Each path below is one point turned by a fixed rotation once a step. After each direction that follows a path, write how fast that rotation turns it, in degrees each step (0 if it stays still).
Each turn is a multiple of 5 degrees from 10 to 175, or 0.
Each row of a path follows its step; steps can be skipped.
path 1
step 0: [-1.64 -2.08  1.44 -0.04  1.10  0.99 -1.63  1.24  1.82  3.14  1.00 -0.74
  2.46 -2.14 -0.46 -1.04  0.18  2.58 -0.32 -1.61  0.79 -2.10 -0.34 -0.48
 -0.22 -0.53  0.80 -0.91 -0.55  0.98  1.90 -1.07 -0.66  0.62 -0.11  1.17
  0.57 -0.16 -0.09 -0.75 -1.94  0.81 -0.75 -0.04  2.74  1.41 -0.40 -0.27
  1.00 -0.01 -0.32  1.57 -1.01  1.25  1.69]
step 2: [ 0.52 -1.02 -1.42  0.55  2.65 -0.81 -2.49 -1.93 -2.32 -1.10 -1.93  0.33
  0.93 -0.59 -0.74  1.36 -0.19  0.74 -1.21 -0.16  0.49 -1.21  1.05  3.13
 -0.40 -0.09  1.45  0.30  0.27 -0.85 -1.58 -0.09  0.38  0.80 -0.99 -0.54
 -0.14 -2.05  2.44  0.21 -2.64  0.43 -1.42 -0.96  0.56  0.74  0.12 -1.20
 -2.00  0.45 -2.39 -0.79  0.47 -0.07  0.27]
step 3: [-1.02 -1.63 -0.58 -0.96  0.24 -0.47  1.06 -2.19  0.32  1.61  0.35  0.95
  1.88 -0.20 -3.13 -0.89  0.85  0.50 -1.12 -0.15  0.26 -0.27 -2.08  0.22
 -0.90  0.36 -0.24  1.93  1.39 -1.40  0.33  0.07  0.63  1.81 -0.77 -0.72
 -1.46  0.41  0.11  2.37 -2.08 -1.19 -0.75 -0.53 -0.15  1.90 -0.80  0.75
 -1.26 -1.10 -2.78  2.23  2.42  0.52  0.52]
step 6: [-1.59 -2.76 -1.72  1.02  1.60  0.44 -0.25  1.00 -1.73 -1.65 -1.24 -0.32
  2.05 -1.62  0.15 -3.19  0.73  2.04 -0.43 -0.09  0.74  0.21  0.27  0.32
 -1.60  0.04 -0.14 -1.60  0.36 -0.01  1.23 -1.53  0.46 -0.19  1.02 -2.58
  0.93 -0.94  0.40  0.00 -1.26  0.66 -0.70 -1.35  0.58  1.36  0.93  0.37
  0.52  0.65 -3.37  0.36 -1.78  1.25 -0.13]
step 8: [ 1.41  0.12  0.94  1.14 -0.54  0.33 -1.00 -1.20  0.44  0.30  0.05  0.98
  1.99 -0.69  2.43  1.54 -1.03  0.71 -3.20 -0.25 -0.82 -3.03 -0.53 -0.75
 -0.70 -1.12  3.26  0.05  1.81  0.31  0.16 -0.03 -0.52 -0.64 -0.56  0.05
 -2.46 -1.47  1.14  1.41 -0.48  1.57 -0.03 -1.66  0.69  2.09  0.61 -1.91
 -1.31  0.75 -0.11  1.15  0.02  1.33 -0.78]
step 12: [-0.41  0.33  1.07  0.96 -0.91 -1.79  1.42  1.97  1.51  1.99 -1.12  0.96
  0.75 -1.41  1.81 -0.26  0.56  2.15 -0.67 -0.40  2.22 -1.23 -0.78 -0.06
  0.07 -0.61  0.96 -1.36  0.53 -0.20  1.80 -2.15  0.61  0.87 -2.36 -0.94
 -0.28  0.78  0.76 -0.64 -0.50  2.38 -0.49 -2.10  1.61  2.70 -0.30  0.67
  0.91  0.70 -1.50  0.91 -0.80  2.67 -0.23]
step 13: [-0.87 -2.99 -1.20  0.27  0.56  0.75 -2.06 -0.53  0.45  1.93 -1.44 -1.22
  0.65 -1.97  1.12 -1.82 -1.31  2.39  0.55 -1.96  0.08 -1.20  1.55 -2.71
 -0.21  0.11  2.00 -0.54  0.39 -1.98  1.18  1.07  0.50  2.51 -0.14  0.74
  0.61 -0.42  0.43 -0.31 -0.88  0.97 -1.06 -0.64 -0.06  1.72 -1.12  0.64
  1.76  0.20  0.49 -0.97 -2.07 -0.34  1.03]
step 14: [ 0.45 -1.43  0.28 -1.30  1.42 -0.95 -3.72  0.43 -1.29  0.06 -1.94 -0.95
  2.57  0.97 -0.44 -0.22 -0.87  0.69 -2.37  2.06  0.43 -0.74  0.42 -1.30
 -0.73 -0.45  2.59 -1.93  0.37 -1.11 -0.70  2.07  0.43 -0.47 -1.75 -0.29
  0.59 -0.33  0.32  0.12 -1.96  1.79  0.14 -0.81 -0.11 -0.26 -0.55 -1.51
 -1.11  0.77 -1.74 -0.06  1.45 -0.86  0.93]
Directions:
[-0.32 -0.30  0.05 -0.40  0.55 -0.34  0.29  0.50 -0.07  0.42 -0.21  0.24
  0.29 -0.09  0.44  0.32 -0.17  0.82 -0.09 -0.21 -0.06  0.20 -0.02  0.76
  0.13  0.11 -0.19  0.15  0.04  0.01 -0.24  0.33 -0.53  0.15 -0.13  0.72
  0.40 -0.53  0.21 -0.06 -0.21 -0.47 -0.23  0.73  0.00 -0.93 -0.07 -0.12
 -0.20 -0.02  0.19 -0.02 -0.61 -0.08  0.27] => 160
[-0.40 -0.33 -0.60  0.03  0.04  0.37  0.64 -0.74 -0.09 -0.38  0.03  0.62
  0.77 -0.08 -0.13  0.19 -0.36 -0.36 -0.76 -0.08 -0.63  0.37  0.05  0.11
 -0.39  0.12 -0.32  0.11  0.25  0.42  0.08 -0.11 -0.08 -0.45  0.51 -0.64
 -0.07  0.11 -0.01 -0.50  0.32 -0.20 -0.07  0.34  0.19  0.05  0.49  0.12
 -0.43  0.02  0.12 -0.07 -0.13  0.34  0.34] => 25
[ 0.37  0.09 -0.68 -0.04  0.67 -0.18 -0.53  0.45 -0.92 -0.11  0.01 -0.51
 -0.38 -0.05 -0.26 -0.47  0.03 -0.06 -0.61  0.10  0.35 -0.11 -0.49  0.61
 -0.15  0.28 -0.04  0.01 -0.02 -0.44  0.01  0.00 -0.02 -0.34  0.19 -0.51
  0.51  0.00 -0.53 -0.03  0.60  0.31 -0.38  0.13 -0.18 -0.13  0.24 -0.37
  0.22 -0.51  0.31 -0.13  0.24  0.04  0.41] => 85
[ 0.02 -0.07  0.18  0.55 -0.09  0.21  0.20  0.22 -0.66 -0.50  0.18  0.11
  0.06  0.40  0.62  0.13  0.28 -0.32  0.38  0.65  0.00  0.64  0.22  0.16
  0.49  0.14 -0.20 -0.03 -1.03 -0.05  0.33 -0.10  0.17  0.18  0.17 -0.35
  0.10 -0.17  0.48  0.36 -0.65 -0.13 -0.42 -0.12  0.27 -0.13  0.30 -0.32
 -0.11 -0.35 -0.59 -0.16  0.05  0.03  0.69] => 80
[ 0.43 -0.42  0.28  0.33 -0.08 -0.23 -0.09  0.35  0.01 -0.77  0.39 -0.07
  0.06 -0.67 -0.12  0.32  0.21  0.23 -0.11 -0.32 -0.30 -0.46 -0.38  0.10
 -0.43 -0.23  0.01 -0.28 -0.51  0.70  0.01  0.05 -0.23 -0.01 -0.80 -0.69
 -0.13 -0.54 -0.25 -0.23  0.03 -0.50 -0.19  0.01  0.20  0.08 -0.03 -0.53
  0.28  0.47 -0.17 -0.61 -0.21 -0.20 -0.44] => 170
[ 0.25  0.28 -0.10 -0.16  0.38  0.16  0.48 -0.42  0.14 -0.35  0.43 -0.37
  0.02  0.01 -0.04 -0.37  0.56  0.53  0.42 -0.35 -0.16  0.49  0.00  0.40
 -0.34 -0.49  0.37  0.66  0.56  0.05  0.23 -0.45 -0.20  0.10  0.71  0.00
  0.20 -0.09 -0.15  0.60 -0.18  0.22  0.21 -0.17  0.32 -0.22  0.28 -0.94
 -0.24  0.21 -0.31  0.14  0.13 -0.28 -0.53] => 20
[-0.23  0.20  0.47 -0.09  0.36  0.31 -0.38  0.24  0.08 -0.32 -0.09 -0.26
  0.54  0.02  0.13  0.34  0.24 -0.10  0.28  0.01  0.53 -0.64  0.52  0.55
  0.32  0.71 -0.07 -0.38  0.15  0.26 -0.59 -0.25  0.13 -0.44  0.21  0.11
 -0.25  0.07 -0.19 -0.20  0.21  0.55  0.33  0.30 -0.01  0.37  0.35 -0.59
 -0.19  0.57 -0.60  0.35 -0.47  0.60  0.11] => 175
[ 0.02 -0.39  0.02  0.31 -0.24  0.15 -0.38  0.33  0.25  0.33 -0.32  0.31
 -0.24 -0.47  0.49 -0.76  0.23  0.34 -0.50 -0.28  0.04  0.18  0.37 -0.15
  0.42 -0.11 -0.63 -0.22 -0.19  0.05 -0.10 -0.94  0.10 -0.25  0.43  0.32
  0.31  0.42 -0.38 -0.39 -0.03 -0.14 -0.01 -0.42  0.67 -0.57  0.11  0.07
  0.15  0.27 -0.15 -0.51  0.31  0.42 -0.35] => 60
